Each named turn below is shown by a few rows before and after it. Which turns, in which order, take the first row of each later pair to the second? The first pair is answered.
P (before -> after):
[ 14  -5  10 -20  31  12   9  -4  37]  ->  [ 11  -7   7 -13  34  12  14   0  37]
[13 12 13 10 15 -7 18 15 -5]  ->  [ 2 -3  5 23 19 -1 18 11 -8]
[  7 -13   9  23   8   0  -8   0 -30]  ->  [  6 -15   8  16   3   1 -14  -8 -30]
B (before -> after):
[-21 -19 -16  -8  12   4   7  18  10]  ->  [-19  -1 -11  14   4  -9  13  28  -9]
[ 26  10  10 -22  18  13 -17  22  -5]  ->  [  9  31  16  19 -13 -13  -2 -11 -23]
[-14  11  -6  -4 -19 -21  23  21   8]  ->  [-20   0 -10 -14 -17 -16  21   5  24]
U (before -> after):
[-1  6 -1 18  8 -8  7 14 -9]  ->  [ 5  6  1 15 13 -7  7 15 -9]
[  5   7  11 -12  10  -3  16 -24  29]  ->  [  4  -6   9  -5  15  12  -3 -35  18]
[  8 -19   1  20  29   8  11 -16  20]  ->  [ -5 -25  -8  30  15   7   9 -23  11]
[ 20   5   7 -19   6   4  -8  12   9]  ->  [ 11  -8   0  -7   2  16 -25  -1  -7]
D (before -> after):
[  4  11  -1   1  -9 -10   0  23   2]  ->  [ 5 10  0  0 -6 -6 -4 24  2]
[  3 -11  -5   4   6 -14  15  -7  25]  ->  [ 14 -20  -3  -1  21   4  -6   4  16]
[ 6 10 -5 -8 22 -6 22 30 17]  ->  [ -5  -8 -19  -9  15  10   0  38  -1]
R (before -> after):
[15  9  0  9 -4  5  3 -4 -9]  ->  [16  7 -1  8 -3  6  0 -6 -8]
[ 25  -2   7 -19  14  13 -10 -19  18]  ->  [ 23   9   6 -26   6   0   7 -12  27]
[ -8  -7 -14 -10  -4   8 -15  17  -5]  ->  [ -7  -8 -13 -14  -4  10 -16  15  -4]
[  5  -8 -12 -10  22  28 -22  25 -19]  ->  [  8  -7 -10 -26  23  28 -22  19  -7]
Now pairs of rows:
Between the rows of a pair lie two turns.
[-24  -7 -29  -1 -46 -25 -16   4 -34]  ->  [ 13  34  10  21 -11 -53  29   3 -10]
D then R
[ 19 -14   3 -12  13  18 -12   2   8]  ->  [  2 -22  -8   2  -4  19 -20  -7  -9]
P then U
[-30 -39 -31   4   0  13  11  -7  17]  ->  [-10  -8 -23  -1   8  -4  30  48  10]
U then B
[  1 -18   7   2  18  12   2 -26  22]  ->  [ -8 -12   5  -6  -6   8  -6 -37  15]
U then P
[-10   1   0   0 -17  13 -25 -19 -11]  ->  [ 15  16  19  -5   4   9 -16 -19   4]
D then D
[ -9  29  14   4 -32 -20  21 -14 -23]  ->  [ 11  28  22  11  11 -16  40  11  -7]
U then P
[ 16  17  14 -29  -8  -2   7 -17  23]  ->  [ 21  31  12 -14  -7 -10  15  22   2]
B then R
[ -9   3  -9   4  -5 -11   4  15 -11]  ->  [-1  1 -6 -3  3 -5  0 23 -8]
U then D
[ 22  22  21  -2   7   3  -4   9 -17]  ->  [-14  -5  -3  -2 -23   9 -14 -24 -19]
D then B
[ -1 -10  -7  12  -7  -5 -16 -24 -16]  ->  [-11 -12 -16   0 -14 -15   2 -21   2]
B then D
[ -5   6   0 -24 -25   0 -17  18  -3]  ->  [ 12  16  14 -26 -10  -3 -10  18   8]
D then D
[-11 -16  -3   6   4  -7  16   2   9]  ->  [ 2 -3  8 14 13 -9 14 10  1]
D then B
[  9 -16   8 -31 -13   5 -10  20 -21]  ->  [ 16  -3  18 -38 -11 -10  12  14   1]
D then U
[  7  -1  -5  17  15   0 -19  21 -26]  ->  [ 13  -4   1   3  18   7 -33   8 -20]
R then P
[ 14  -4  -8 -34  -5 -11  21  25  26]  ->  [  6  16  -5  10 -29 -25  16  26 -19]
D then B
[-11   3  -5  12   5  14 -22   1 -27]  ->  [ -4  28  -1  -5   1 -14  15  23  -3]
U then U
[ -1   6  -3 -24 -18  -2  -9   1  -2]  ->  [ 14   9   5 -22   1   3 -12  10  -2]
P then U
[ -6 -15 -11   2  13   6   6   3  14]  ->  [ 2  0 -7  7 11  4  0 24 -6]
P then B
[ 26  16  19 -19  18  -5   4 -10  35]  ->  [ 13  -2  -2 -32   3  19 -40  12   1]
D then P
[22 11 11 -5 16 -4  2 -8 23]  ->  [ 12  -6  -5 -17   2  14 -32   5  -1]
D then P
[  4 -10  -8 -18   4 -10  -1  27   4]  ->  [ -1 -22 -13  -8   1   1 -17  18 -10]
U then U
[-15 -21 -10  -5  -1  11  -7 -10   2]  ->  [ -7  -6  -6 -17   0  -4  15   4  18]
U then U
[ -3  -1  -5  14   1   8 -20  12 -24]  ->  [15 21 17 15 14 -9  5  4  0]
D then D
[ 14   3  12   3   9  -6  -2 -14   1]  ->  [16  2 11  1 16 -4 -1 -6  2]
B then P
[ 10  24  16  13   5   5  -2 -14 -14]  ->  [  3   6  10   2  10  14   0 -32   6]
P then B
[ -8  -8   1   1  -1   5 -15  -6  -3]  ->  [  1   4   7  -6  -3   2 -16   3  -5]
P then B
[-11  22 -13  26 -13  -5  11  18 -20]  ->  [ 20  27  11  21  23   8   2  14 -12]
D then U
[  9  -5 -31  10  22   7   3  28  13]  ->  [  0 -12 -37  18  17  13  -6  20   5]
R then U
[ -5   5   2   7  -9   0   6 -17   2]  ->  [12  2  9 -3 10 11 -7 -2 -1]
U then D
[  0   3  -5  19  16  -3  14 -17   6]  ->  [ 5 -3 -8  0 25  4 11 -6 15]
B then R
[10  7 12 11 15  1 -4 -3 -3]  ->  [-6  9  1 20 -6 -8  4 -4 -8]
U then U
[-15   2  -1  11 -21 -16   6  -6 -10]  ->  [ -3   6   4   9   2 -19  24  10   6]
U then P
[  7  -8   4 -18   1  22 -15   4  -7]  ->  [  7   2   5 -30  -7   9   1   8   6]
R then R
[  9   5  10   6  -4   2 -16 -34   4]  ->  [ 18  -1   6  -7  11  16 -29  -3  -4]
D then B
[ -8  -8  -3 -19   6   5  16 -11  14]  ->  [-11 -16  -9 -19   4  13   6  -7   6]
D then D
[ -7  -7  -3  -3   6  11 -12 -16   1]  ->  [  4   1   1  -8  13  10 -15   5  -5]
B then R
[ 26   0  24  21  27  15 -19 -34  -5]  ->  [ -8   3   7  33 -11 -12  10 -50   2]
D then D
[ 29  24  45   5  26 -10   6 -16  -1]  ->  [  4  -5  31  17  12   5 -16 -53 -12]
B then U
[-13  -4  -9  -4 -12   1  -4  -1   6]  ->  [  6  -2   4  -8   9   9 -10   5   6]
D then D
[  7 -15  -1  -1  21  18  -1  24  17]  ->  [  7   8   9  33   7   2   4  21 -11]
B then D
[  5 -11   2 -16   8   5   0 -11  15]  ->  [  8  -1   0  -2   3   3  -6  23 -13]
D then B
[ 14  -7   8 -26   9  27 -34   0  -7]  ->  [ -4  25   7  17 -29  -7  -8  -3 -34]
B then D
[ -3 -10  11  28  21   8  26   8  16]  ->  [-21 -22  -6  32   1  10  19  10   3]
D then D
[  6  -1   4  15  -5   0 -13  -7 -25]  ->  [  5   2   7  17  -8  -6  -6 -18 -17]
D then R
[13 11 12 30 20 -1 -6 23 -3]  ->  [ -7   8  10  32  -1 -15   9 -21  17]
B then U
[  7  -6   2  -7   8   6  -5 -11  15]  ->  [ -7  -7  -4  -4  -5  -2   2 -16  14]
D then D
[-34 -19 -31  -1 -32   9  -3 -17 -12]  ->  [-20 -12 -34 -27 -17   9   5  33  -2]
B then U
[ -5 -12 -14   8  34   8   7  31  11]  ->  [-31 -25 -29   6   4  10  -4   5   6]
D then P
[ -7   3   0 -26 -23  -5  -7  -9   7]  ->  [  1  14   3 -14 -10 -15  17  18   9]
P then P
[ -7 -13  -1   1  13   1   7 -19  33]  ->  [ 8  1 -1 -2 21 -2 11 30 21]
R then B
[  2  13   2   4  -2 -15  22  21   1]  ->  [  1  -6  -3 -18   9  -1  15  12  21]
B then B
[  3   2  -3  21  12   2  -4  42 -32]  ->  [  5 -13  -2  14  18  21 -29  18 -34]
R then P
[ 13  22  16   1   0  -7   6 -10   8]  ->  [  6   6   8   0   9  -2  13 -16  22]
P then B
[ -5  26  10   9  -5 -21  23   6   1]  ->  [ -3  -4  10 -16  17   5   6 -24  27]
B then U
[ -9 -23   5  35  16   7   1  10 -14]  ->  [ -1 -26  14   8  12  20 -25 -16  -6]
R then P
[-14   3 -14  -4  -1 -13  25  -6  21]  ->  [  7  -9  -9 -14  29  13  -1  10  15]
B then U
[ -2  27   7 -13 -20 -21  -7   3  -5]  ->  [-14  10   1 -12 -14 -17   7 -21  20]
P then B
[  4  -9  -4 -10  23  26 -18  37  -4]  ->  [ -5  25   9  35 -12  -7   2  14 -28]
R then B
